Each path below is one point turned by a fixed rotation once a step. After each direction that follows a path, write how fast that rotation turns it, in degrees each step (0 if it stays still).
Each turn is a multiple of 5 degrees from 10 to 175, or 0.
Each row of a path follows its step; steps can be skipped.
Path 1:
step 0: [ 33 -38  13  20  47  17  -4   7  -6 -13 -35  44   8 -58 -12  26  12  -2
  16 -20 -32  32   3  41  39  -5   1 -53 -20  22  20  19 -18  -2 -24]
step 1: [  8  30  -3  16 -17  23   5  39   2  24  25  54 -20 -19  37  15  30   2
 -44 -29  15   2  22  -1  78  -9 -24  -8  44 -19   6 -11  21 -12 -21]
step 2: [ 32  -6  11 -20  59  28  26  -6  20  10 -32  24  40 -52 -25  46  -4   7
  -2 -46 -14  30  -6  -9  17   5  -2 -33  21   6  43 -15 -29  -1 -24]
step 3: [ 28  10  41   0 -22  32 -19  27 -41  -1  31  25  25 -11   1  23  36  28
 -27  -3  20   7  31  14  77   6  -7 -16  27  12 -26  -3   3 -32 -38]
step 4: [ -3  19  10 -30  14  22  40 -12  12  37 -14  46  37 -43   4  35   8  -8
 -28 -51  20  22 -18 -47  -1   8  16  -3  39  20  24   4 -42 -29   8]
step 5: [ 29 -28  60 -31  -1   5 -12  -2 -25 -23   1   4  34  13   5  26  43  36
 -11  -7  22  36   1  13  56  35 -11   9 -11   2 -14  13 -34 -21 -54]
step 6: [  1  38  32 -45 -12  11  24  10  22   2 -25  44  17 -15  13  -6  26 -25
 -27 -27  24 -25   1 -41  40  -5  24  14  20  36  -3  26 -18 -51  41]
step 7: [ 24 -32  19 -37  14  13  -8  -3  13  -5   9 -19  32  14  11  53   8  -5
  11 -25  51  22 -22 -12  43  35 -25  42 -40   0  32  22 -44 -13 -33]
step 8: [-19  46  47 -59 -15   5  -1  21   5 -13 -27 -17  17  -7   7  -1  27 -22
   9  31  -7 -48   0 -15  69  12   8  -4  18  24  -9  22 -22 -46  14]
Directions:
[-13 -12   5   3  -2 -11   5  -8  -5  -1  -7  19 -11   0  13 -12  14   5
  -6   0  -3  17  -7   2  -6   3   7   0  -4  -2  -9  11 -10   1   0] : 65
[  1 -18   5   3  -7   4   1   5   2  -3   9 -14 -18   4   8  -6   7   2
   1   3   7  -3  14   6   2   3 -12   3  19  12  -4  -6  -7  -7 -11] : 160
[  4  -6  10   1  -2  10 -11  -4 -11  -6   1  12   0  -1 -10 -17   3   0
   1   7  -2 -11  13   4   7 -10   7 -11  -9  13  -5   6  11 -11  11] : 135
[ -5  -3  -5  -4 -10  -9  -7   0  -6   9   2   4  11  10   5  -5   7  10
   1   9  20   5  12  -4  11 -12  -5   3  -7 -15   7  -5  10   8 -12] : 170
Path 2:
step 0: [ 33  -7 -25  -6  -7 -28  24 -18 -21  15  -9 -12  13  -5  30  -4  -4  78
 -51  -5   0  -2 -39  27  36  10  -4  13   1   1 -25 -19 -18 -19  31]
step 1: [ -7 -60 -15  17 -15  -2 -14 -11   0  17 -35  21  -3 -12   0  18  14  56
   3 -20 -32   3  22  19  54  32   2  -4   2  22 -21 -33  13 -23  33]
step 2: [-48  10   1  -2   8  14  12  -2   9 -20 -13   1  13 -42  21  20 -10  24
 -15  12 -37  -6  16  63  48 -14  -3 -12 -36  17 -41  -6   0   0  33]
step 3: [-30 -30   9  20  17  -5  67  -9   4   1  -4  32  13 -19   5  45  -6   8
  43 -10 -43   2   1  30   7 -23   5  52  -7  16  -9   8   3  18  35]
step 4: [ -8  39  11   9 -24   8  50  -3 -20   7 -31 -15  21 -13 -23  14 -25  -4
  31 -33 -41   4  23 -12   5 -27  31  10 -21 -20 -39 -18 -23  25  43]
step 5: [ -2  -8  22 -34 -49   3  61 -13 -12   7  10 -13  11  -8 -33  23 -36  19
  13   6 -19 -48  21 -28  -1  10  15   4  10  30  -6  24 -43   7  21]
step 6: [ 25   9 -19 -23 -35 -36  36  20  -1  25 -36 -33  43  26 -15 -14  -9  45
  19  36  10 -27 -24   3 -11   1  -2  16  -9   7 -26  -1 -32  -2  37]
step 7: [ -5 -31  -3 -41 -29 -17 -24 -15  12  25 -38 -18   4  39   3  18 -26  74
   7  -7 -39 -44 -11 -12  -9  15  16 -12  -4   0   2 -12  18 -12  20]
step 8: [-39 -14   2 -14 -29  -4 -28  51   0  -7  -7   8 -12   6 -11 -17   5  51
   5  33 -30 -41  -6  52  -4  -8  29 -16 -21  12 -42  -7   9 -12  12]
Directions:
[  9  -4   1   3  25  10  -2  -9  -7  -4   7  13  -3  -3  -4   0   4  -9
  -7   0 -10   3  -3  10   9   9  -4  -5   4   3 -14 -11   4  -6  17] : 40
[  2   0 -14   4 -10   3  -8  -8 -10  -8  -2  -8  -6   3   1  -3  -8   2
  14  17 -11   0  -8  -4  13  -3 -23   2   3  -1   5  -2  -2 -15  -3] : 60
[  5  -1  -8   0  -9 -13  12  -7   5  -3   5   3   3  -8  -1 -14  -1  -6
  -6  -4   9 -19  -2 -17  -5   7  -6  -7   6 -16  -1  -2  -1  -5  17] : 55
[ 27   1   2  10  -5   0   8   4  -3   3  -4 -16   1   3  -1   6  -3  -1
 -12   2  -4   3  -2  -6   0  20   2  -6   7  13  -2   2 -14   1  -8] : 60
Path 3:
step 0: [ -7  -3   2  32  30  -3   9  14   6  21  22 -52  17  46   6  21  -6 -12
 -25  21 -15  36  36  -4 -14  17 -13 -10  20  58  44  15 -30  34 -14]
step 1: [ -8 -17  52 -39  26  29 -24  12 -17  -3  49  10  -3   2  22  45 -10  -7
  17  31  -5  -2   8  23 -14 -16  -2  32 -59  19 -23  22  27 -13  11]
step 2: [-20  47  51   2 -41  -6  -3 -45  -1  38 -20 -25   9 -35 -20  22 -51  27
 -21  33   7 -10   8   8  -6   0  13 -22 -21   8  30  -8 -37   6   6]
step 3: [ 20 -16   4  32 -15  32   1   1 -27 -22  27  31  -6 -33  12  28   0 -16
  23 -20  18 -10 -32  23   7  21  30  11  -4 -33  59   2  23 -22  55]
step 4: [ 20  17 -28  34   0  -4  22  -8 -24  19  21 -27  14  24  31 -38 -14  15
   7  34   3  -1  42 -15 -36  38  -2  10   6 -39  44 -14 -33  43 -15]
step 5: [ 44 -24  20 -21  19  29  -3  19 -57 -38  41  17   4  30  -3   4   5   2
   6  16 -48  25  12  39  -3  28   7  13  15  43 -15 -25  14  -7   8]
step 6: [ -3  40  59 -28 -35  32   1 -25 -15   8  -1 -11   7  10  31 -11   1  49
 -38  11  28 -24  30 -32   7   8 -19 -12 -30  -4 -35 -26   2  18 -19]
step 7: [  7  13  37  44 -30  25  19 -18  -9  -1   0  37  10 -17 -12  49  35  -2
 -18 -19 -16  20 -37 -11  51  -8  -4  -3  27  40  51 -16  18 -12   8]
step 8: [-11  23  -7  27  19  20   3  16  -7   9   9 -20   2   5  56   7  11  -2
  18   9  38 -11  32 -30  25 -20 -23  50 -17 -57  51   7   8 -10 -35]
Directions:
[ 12  -8   4  -4   4  -4   0  -1   5  -2  -1   3   5  -6  -7  -6 -13  -1
   5   5 -12 -16 -12  13  -7  18   7  -6  -9 -19   7   2  -6   6   0] : 45
[ -7   8  18   3  -5  -4   1   7  -4   9   4  23 -10  -7  -9  -4  -2  17
  -2  -5   0  -4  -4   2  -4   1 -15  -5  -4   4  -7  12 -10  -9   2] : 80
[ -7  -1   0  -9 -18   0  -5   0   3  -5   1  -9   5 -12   3  -2 -10   1
 -16 -11   5 -11  10  16   0   4   2 -13   8   3  -3 -10   9 -16  -1] : 95
[ -5  -9  -4   7   4  14  -1   4   3  10  11  16  15 -12   0   0   0 -12
   8   0 -10  -5  -5   5   7  -5   1   1   8  12 -10 -14  -4   2  14] : 170
[  8  13  -1  -9   5   8   0  -8  11   3  -3  -2   7  10   5   6  -4  11
  18  -7 -11   0  10  18 -14  -2  -7   7   8   6  -8   8   7   1  -2] : 85
[ -8  -2  -1  -4  14  -9   3   4  -2  -4  10   5 -11   6   8  15 -11  -6
 -14   4 -11   2   5   0 -10   6   1  12   8  -6 -13 -10 -13  -7  -9] : 85
